In the rows, zero is written as 128.
A state moves one step at a time under one of 6 hidden systems, and each row is a state written as 26 numbers. Each run below is a few steps of one system.
R, path 1:
[[145 194 164 144 167 125  80  99  95 155 152 122 187 134 167 151 140 148
  122 145 103 150 144  82 140  94]
 [102 112  94 188 122 126 149 172 114 100  63 166  80 163  91 123 124 114
  105 114 143  89 100 158  98 146]
 [173 100 104  59 124 119 143 102 166 175 174  91 143  62 141 108 127 134
  141  87 143 174 130 135 170 148]
 [ 72 117 185 141 131 123  92 136 129 116 125 170 178 173 138 146 119 146
  129 203 110 104 133 117  93  76]
 [156 165  92 165  81 155 151 125 109  92 119  84  71 113 116 131 152  77
  103  65 124  88 151 151 125 179]
 [154 112 112  84 175  92 143 129 116 154 148 124 158 111 137 120  93 208
  131 163 157 184  74  73 171  88]
 [ 84 107 165 155  99 133 123 135 170  99 111 193  99 177  97 142 154  50
  175 150 133 132 166 176  88 153]
 [161 200 103 121 139 137 103  88 101 185 130  62 143  68 175 114 138 168
   87  54  99 124 143 127 141 153]]
V, path 2:
[[ 97  43  86 102  89  86 145 150 167 126 100 169 107 138 101 150 127 124
  138 133 203 136  81 164 127 120]
 [137 147 203 131  88 126 126 112 147 110 166 170 209 111 146 113 108 119
  145 148  65 122 175 130 112 137]
 [118 174  97 108 103 148 118 105  95  93 150  37  76 132 138 179 157 147
  108 150 171 112 124  88 135  99]
 [189 108 110 141 134 101 185 141 143 119 128 175 103 114  95 107 119  83
  168  85 147 196 109 127 168 181]
 [ 81 183 144 119 119 104  96  92 125 178  99 149 166  97 168 116 113 227
  127 138 118 146 133 152  92 140]
 [156  96 106 144 112 108  86 138 128 123 135 126 167 158 133 211 169  55
   93 111 172 102 108 109 159  69]
 [165 124 123 146  82 130 201 156 106  77 131 133 143  82 116  64  66 169
  100 115  74  81 116 123 131 165]
 [ 58 104 117  56  73 121 112  91 181 132 143 104  85 123 127 165 158 139
  163 169 192 152 140 159 102 125]]
B, path 3:
[[131 159 136 156 143  98 133 144  76  98 116 161 157 151 134 148  98 190
  117 183 134 141  86  67 140  90]
 [134 167 100 166  40 121 128 109 124  99 105 128 115 107 133 160 153  94
  100  66 143  98 142 167 114 172]
 [183 119 104  96 159  85 135 119 120 167 152 125 182  90 148 126 104 179
  121 118 149 183  85  80 185  99]
 [114 110 127 194  70 105 126 166 110  73  86 192 161 160 113 163 119 105
   86 133 131  56 103 136 102 106]
 [181 147 129  83  70 128 148  89 141 135 179  85 169  46 160 109 118 143
  123  83 106 135 154 128 152 167]
 [111 124 114 136 123  94 131 151  84  87 119 145 145 159 126 172 105 192
  104 203 176 124  64  64 135  62]
 [159 179 117 179  37 119 163 114 120  75 113 156 111  99 120 134 138  84
  127  61 119 119 154 161 118 205]
 [152 150 106  88 155  82 100  96 110 194 139 110 193  87 174 142 114 217
  108 122 160 181  89  83 171  88]]
J, path 4, 8 rows:
[[119 116 134 112  72  84 124 114 145 127 128 173 180 110 145 150 118 151
  132 142 150 143 116 138 125 120]
 [148 144 145 146  81 128 107 115 125 105 149 122 176 126 145 166 145  89
  105 114 114  92 148 119 132 114]
 [159 166 106 133  78 117 150 108 119 109 135 115 124  88 135 130 128 135
  117  89 134 135 132 130 140 167]
 [134 120 125 116  77  89 131 112 152 116 135 165 146 124 127 169 141 110
  151 128 175 170 121 133 139 131]
 [145 156 151 154 101 109 102 111 128 137 127 162 191 120 156 148 138 111
  116 105 110 128 146 133 126 129]
 [140 146  92 134  72 111 121 113 122 124 120 109 144  99 145 156 140 132
   89  84 151 101 116 138 134 134]
 [165  96 123 116  77  98 152 128 150 108 147 153 160 101 127 135 119 106
  135 110 146 142 119 127 153 135]
 [116 161 153 131  62 107 119 103 133 110 139 156 174 109 149 151 127 143
  130 135 126 128 147 131 111 135]]
A, path 5, 8 rows:
[[162 118  91  93 122 124 136 120 125 117 167  76 109 119 125 164 146 120
  123 130 177 150 107  85 173 105]
 [140 162 135 180 114  98 162 138 111  97  98 201 123 138 109 118 106 141
  150 127 130 164 116 127 125 163]
 [101 125 107 106  98 116  79  96 164 179 114 118 141 111 155 157 168 113
  118  85 161 132 144 179 115 134]
 [179 120 119 144 168 105 133 151  92 135 136 136 189 130 140 130 102 147
   92 129 119 128  86  69 175  83]
 [112 126 140 144  38 129 153 131 141  85 120 152 140 100 123 108 112 125
  115 115  97  77 152 172  90 171]
 [147 130 130  59 119 127 113  87 147 144 192  72 136 102 148 166 153 128
  155 143 167 176 140  94 165 106]
 [143 200 129 210 122 108 148 143  62  67  93 179 119 159 113 145 113 147
  115 145 128 135 104  88 123 134]
 [116 112  84 106  82 123 118 103 172 167 112 109  97  92 132 135 168  92
  126  48 163 131 144 201 121 174]]
C, path 6, 8 rows:
[[137 144 130 100  96 134  98  97 135 128 171  79 147 112 152 175 161 103
  119 121 146 121 151 114 143 111]
 [135 133 123 180 117 114 142 163  88  84 102 161 150 151 115 138 106 135
   91 138 116  85  96 100 126 105]
 [111 143 104 108  80 136 148 111 145 136 120 103  91  79 130  98 125 154
  126  92 129 121 140 173 108 177]
 [148 147 135 112  96  93 118 104 123 108 156 140 162 126 142 183 137 134
  139 156 174 170 114  86 155 100]
 [120 134 114 194 118 116 108 148 120 136  68 177 141 148 128 130 132 108
   91  84 117  90 120 165 102 141]
 [155 119  87  73 106 135 136 113 136 147 161  50 125  74 141 125 129 153
  104  95 142 118 117 122 157 129]
 [118  94 153 140  78  92 138 148 132  75 127 194 177 150 119 160 106 127
  133 180 146 115 105 111 123  93]
 [115 185 127 159  89 154 111 106 123 138 109 102 111 105 143 118 151 111
  109  70  94  90 173 176  92 178]]
J, path 7, 8 rows:
[[133 128 129 101 195 131  97 118 125 183 143  97 148 133 148 132 135 150
  125 142 134 153 123 101 152  90]
 [125 117 112 185 139 139 151 172 100  98  88 149 109 156 102 112 110 122
   96 123 110  80 104 126 115 128]
 [ 99  84 129  65 139 154 129 117 179 169 150  85 101 101 126  90 129 133
  148 126 121 131 153 167 116 147]
 [141 139 138 136 162 120 141 146  89 101 142 133 139 154 122 142 106 164
  128 189 135 144  95  62 150  82]
 [ 96 139 145 166 132 170 128 139 136 112 105 131  74 158 106 111 149  75
  141 117  95  97 172 174  89 169]
 [135 134 102  73 191 126 118 104 131 196 144  78 112 104 143 111 130 181
  139 126 153 186 115 109 159 119]
 [122  93 125 189 150 110 145 183 108  89  87 196 128 189  92 133 108 110
  117 158 131 104  91 116 120 101]
 [ 91 106 145  85 149 177 105 111 171 184 140  77 122 102 145  71 134 130
  130 108  75  96 183 185  98 151]]
B, path 8 (8 x 26):
[[105 148 167 105  75 128 113  99 139 102 161 128 155 122 146 156 133 134
  146 171 125 129 157 121 110 119]
 [148 188 110 150 131 146 143 118  79  92 139  87  84 139 122 142 135 140
  123 140 132 138 125  78 144 132]
 [116 144  81 139 119  97 133 122 127 151  79 147  96 119 123 131 132 161
  119  91 171 153 102 154 124 156]
 [162 105 135 140 143  92 107 125 147 162 128 177 189 134 138 150 140  88
  133 104 141 158 122 127 155 111]
 [140 111 141 155 131 145 122 151 114 125 126 120 184 125 138 110 109 124
   75 118  73  54 129 125 123 105]
 [120  86 113  72  66 133 154 126 154 100 163  84 120  92 124 126 115 143
  120 145 140 100 127 134 129 126]
 [128 156 150 127 110 112 163 122 111  77 146 159 114 138 115 134 108 159
  167 186 139 176 119  92 130 134]
 [113 219 117 169 105 120  99  95 101 130  98 131 108 130 146 158 155 142
  118 102 142 141 144 139 107 155]]
C, path 9, 8 rows:
[[ 86 116 148 126 119 179 116 132 143 131 129  90 116 124 132  93 129 119
  107 126  73  51 174 172  82 138]
 [149 164 138 110 118 153 164 118  99  65 179  77  91 130 119 137 121 142
  145 181 132 148 133  62 149 124]
 [100 170 142 183 138 104 144 135 114 121  72 212 106 154 111 110 110 162
  156 145 127 166 123 146  93 165]
 [140 152  88  95 162 126 102  87 150 203 135  85  92 104 142 138 172 115
  141  68 168 188 142 152 151 155]
 [157  51 128 129 177  90 119 167 135 149 133 168 199 160 124 148 114 109
  112 149 141 134  81  90 169  57]
 [ 92  71 143 126 122 173 117 149 167 152 120 111 126 119 123  77 123  93
  104 102  63  39 171 203  83 147]
 [146 155 153  79 113 169 148 107 112  68 208  44 111 118 138 139 122 148
  141 191 120 124 151  61 150 103]
 [ 91 172 152 207 130 111 155 150  95  74  68 222  90 182  94 120 108 144
  156 171 118 144 122 127  86 156]]
V, path 10 (8 x 26):
[[166 156 146 144 101 121 171 123 118  77 154 152 121 127 112 126 116 109
  159 139 125 164 141 101 145 157]
 [114 187 107 105 113 121 114  81 127 156 126  98 105  94 150 133 140 176
  133 110 151 168 136 139 124 158]
 [161 112 109 138 144  81 116 131 127 147 120 168 168 139 132 164 134 114
  123 109 173 175  88 106 167 100]
 [129 152 129 168  70 108 132 131 106 111  99 160 180 103 142 122 104 164
   82 101 100  80 122 144 104 140]
 [117  71 107  70  69 119 121 122 165 120 161  89 140 106 133 163 137 116
  114 135 172 100 121 135 138  97]
 [160 137 162 138  93 115 179 133 119  57 163 165 138 132 106 123  99 120
  164 169 117 159 126  88 143 140]
 [107 208 119 109  87 137 112  73 126 135 133  88  88  93 151 143 158 155
  142 112 151 163 162 145 112 172]
 [185 113 103 116 166  82 127 125 124 166 139 147 157 126 135 156 131 125
  134 110 174 199  85  87 191 103]]
A, path 11, 8 rows:
[[186 170 112 119  85  99 138  87 137 145 142 129 146  68 151 134 143 118
  144  61 140 182 146 141 156 183]
 [123 148 105 135  77  59 111 114 104 124 107 172 186 116 151 188 120 186
  101 134 185 147  76 107 136  94]
 [194 146 124 174  65 107 127 122 124 111 130 154 187 101 146 155 141  62
  100  53 113 102 143 139 149 154]
 [142 147  99  79  63  82 144  94 126 139 145 112 174  49 160 131 101 219
  111 115 155 149 102 117 146 135]
 [161 148 146 163  37  84 126 120 117  57 144 178 187 142 132 205 143  80
  123 133 158 127 118  98 147 111]
 [171 217 103 134  72 109 134  77 110 138 128 107 130  60 162 129 136 156
  119  53 129 159 143 137 138 193]
 [135 109  81 118  58  54 125 124 122 112 117 161 168 117 133 209 133 153
  104 130 219 148  61 105 157  88]
 [199 171 144 186  83  91 140 115 121 121 122 190 201  94 150 136 128  85
  119  51  94 145 150 137 146 174]]
R, path 12:
[[171 150 149 143 126 119 180 132 113 106 142 155 149 100 122  83  86 151
  145 126  87 157 131 106 142 163]
 [ 66 129 117 100 164 149 109 119 141 151 118  98  59 155 115 132 150 150
  152 162 160 148 134 141 107 125]
 [184 126 147 166 167 129 120 138 127 148 138 154 168 143 131 127 139  62
  126  85  94 135 145 118 155 130]
 [ 83 108 111 116 132 136 143 146 130 146  93 126 112 105 126  75  94 203
  106 133 107  90 113 164  92 141]
 [153  76 131  90 134 153 118 127 157 127 185  78 123 139 120 155 157  52
  136 130 140 121 149 113 162 100]
 [135 174 172 164 121 131 155 135  92  91 124 160 160 123 130  87  81 173
  126 156  65 118 137 107 110 146]
 [103 127  85 108 158 158 129 125 129 134 123  63  25 147 102 139 160 117
  138 130 176 141 126 130 127 136]
 [188 122 165 147 182 109 133 136 129 160 144 181 195 132 132 107 111 101
  148 119  93 182 131  99 163 120]]

Which system made each of these runs?
path 13, 2 rows:
[[ 87  95 151 124 115 142 147 147 143  97 125 143 105 152 100 115 117 131
  145 175 118 103 135 143  99 125]
 [128 152 155 104 174 163 115 110 125 148 167  82 111 131 138 115 139 127
  148 152 100 145 163 109 134 122]]
 | J
path 14, 2 rows:
[[ 99 114 123 150 152  90 135 147 118 116  89 201 109 184 100 156 123 152
  156 186 185 180  80 108 122 102]
 [137 155 121 138  98 115 119  93 166 166 112 150 118  98 136 126 166  76
  153  48 132 164 172 190 121 199]]
 | R
path 15 (2 x 26):
[[138 111 136 166 242 131 134 164 112 166  96 171 123 173 105  88 111 130
  140 140 106 159 105 111 140 116]
 [ 83  94 139 124 108 154  87 122 174 167 111 123 132 127 139 119 157  84
  113  91 104  71 173 208  81 144]]
 | B
path 16, 2 rows:
[[131  75 115  92 163 142 146 153 135 128 151  95 113 134 111 112 115 137
  129 163 137 121 105 103 151  96]
 [ 94 130 148 143  99 135 151 135 144  94 112 164 103 139 107 109 118 123
  155 149 114 127 147 157  93 162]]
 | B
path 17 (2 x 26):
[[ 91 149 136 105 179 122 104 115 121 187 111 128 145 120 150 100 107 220
  131 160 120 157 118 123 111 112]
 [125  82 129 159 133 150 112 153 151 120 119 136 109 173 105 153 169  23
  122 103 133  88 143 158 122 119]]
 | R
path 18:
[[183 146 139 127 149 117 137 116 123 135 162 130 151 123 133 139 132 104
  151 120 130 183 131  90 170 128]
 [ 85 104 124 147 165 123 102 150 131 165  81 155 138 154 127 117 122 151
  104 131 125 104 109 154 103 110]]
 | C
path 19 (2 x 26):
[[129 125 120 135  32 140 150 123 153  92 131 115 126  85 126 115 129  95
  108  77 104  66 161 181 104 180]
 [160 141 125  59  78  94 140  84 143 119 189 104 154  80 150 161 129 160
  158 146 174 194 120  85 167 119]]
 | J
path 20 (2 x 26):
[[140 169 152 127  87 135 138 101 135  99 160 125 113 117 127 144 146  98
  159 129 129 158 163 125 130 159]
 [118 180 116 152 166 115 108 120  90 150 101 130 122 138 139 138 131 179
  115 135 142 153 109 104 126 119]]
 | R
path 21, 2 rows:
[[135  63 115  61  98 137 138 118 183 139 169  85 118  95 122 127 141  90
  141 115 146 126 140 150 147 133]
 [150 168 161 146 117 103 149 125  95  91 140 164 171 120 133 124  89 176
  138 175 111 155 116  79 138 118]]
 | J
path 22, 2 rows:
[[115 167 149 138 159 137 118 111 131 163 118 148 123 126 136 103 130 145
  150 125 105 165 155 147 112 158]
 [127 130 109 137 171 128  86 129 115 166 113 109 136 148 142 153 150 124
  102 117 142 121 114 118 139  94]]
 | V
path 23:
[[149 154 118 130  98 124 114 112 114 127 140 106 164 102 152 143 133 135
   95 105 123 109 133 120 140 127]
 [146 110 100 127 110 107 151 145 112 104 127 127 134 122 119 140 110 147
  103 133 153 116  90  99 151 107]]
 | B
path 24 (2 x 26):
[[121 117 124 120 165 109 120 135 123 156 116 145 143 139 131 124 113 170
  128 151 141 155 101 115 137 103]
 [128 126 135 159  99 138 123 134 137 109 122 140 126 144 119 144 146  72
  118 110 119  98 147 150 117 141]]
 | B
path 25 (2 x 26):
[[ 92  66 130  82 174 109 129 132 175 210 105 166 141 113 128  74  98 181
  149 134 132 164 112 171 119 130]
 [107  88 166 120 114 166  78 124 170 142 151 106 162 142 141 143 165  48
  112 116  90  61 184 169 105 110]]
 | R
path 26, 2 rows:
[[114 168 140 106  92 143 126  93 141 134 149  99 118  92 143 117 137 142
  142 118 116 137 168 151 112 165]
 [151 127 111 112 161 107 126 122 122 139 146 123 124 138 129 160 138 133
  142 141 176 180 101  84 169  98]]
 | V
path 27:
[[ 89 106 120  70 132 126  96 105 158 149 154  92  98 148 126 176 164 123
  153 171 196 167 126 121 133  94]
 [195 169 157 192 153 120 156 140  97 102 131 182 152 140 120 114 116  88
  141 112  87 157 138  98 151 154]]
 | V
path 28:
[[124 174 102  89  70 100 121  72 146 139 143 112 103  88 146 161 159 148
  158 103 189 193 139 143 134 164]
 [160 134 119 176 126  72  97 137 112 136 101 194 198 155 141 188 140 109
  105 111 162 145  91 101 154  86]]
 | C
path 29, 2 rows:
[[142 175 115 179 158 130 110 138  71 152  92 119 170 117 153 111 108 182
   63  97  86  85 109 112 124 116]
 [130  46 106  94  53 125 157 150 166  95 144 110 136 101 114 128 113 104
  102 116 146  69 117 151 130 126]]
 | A
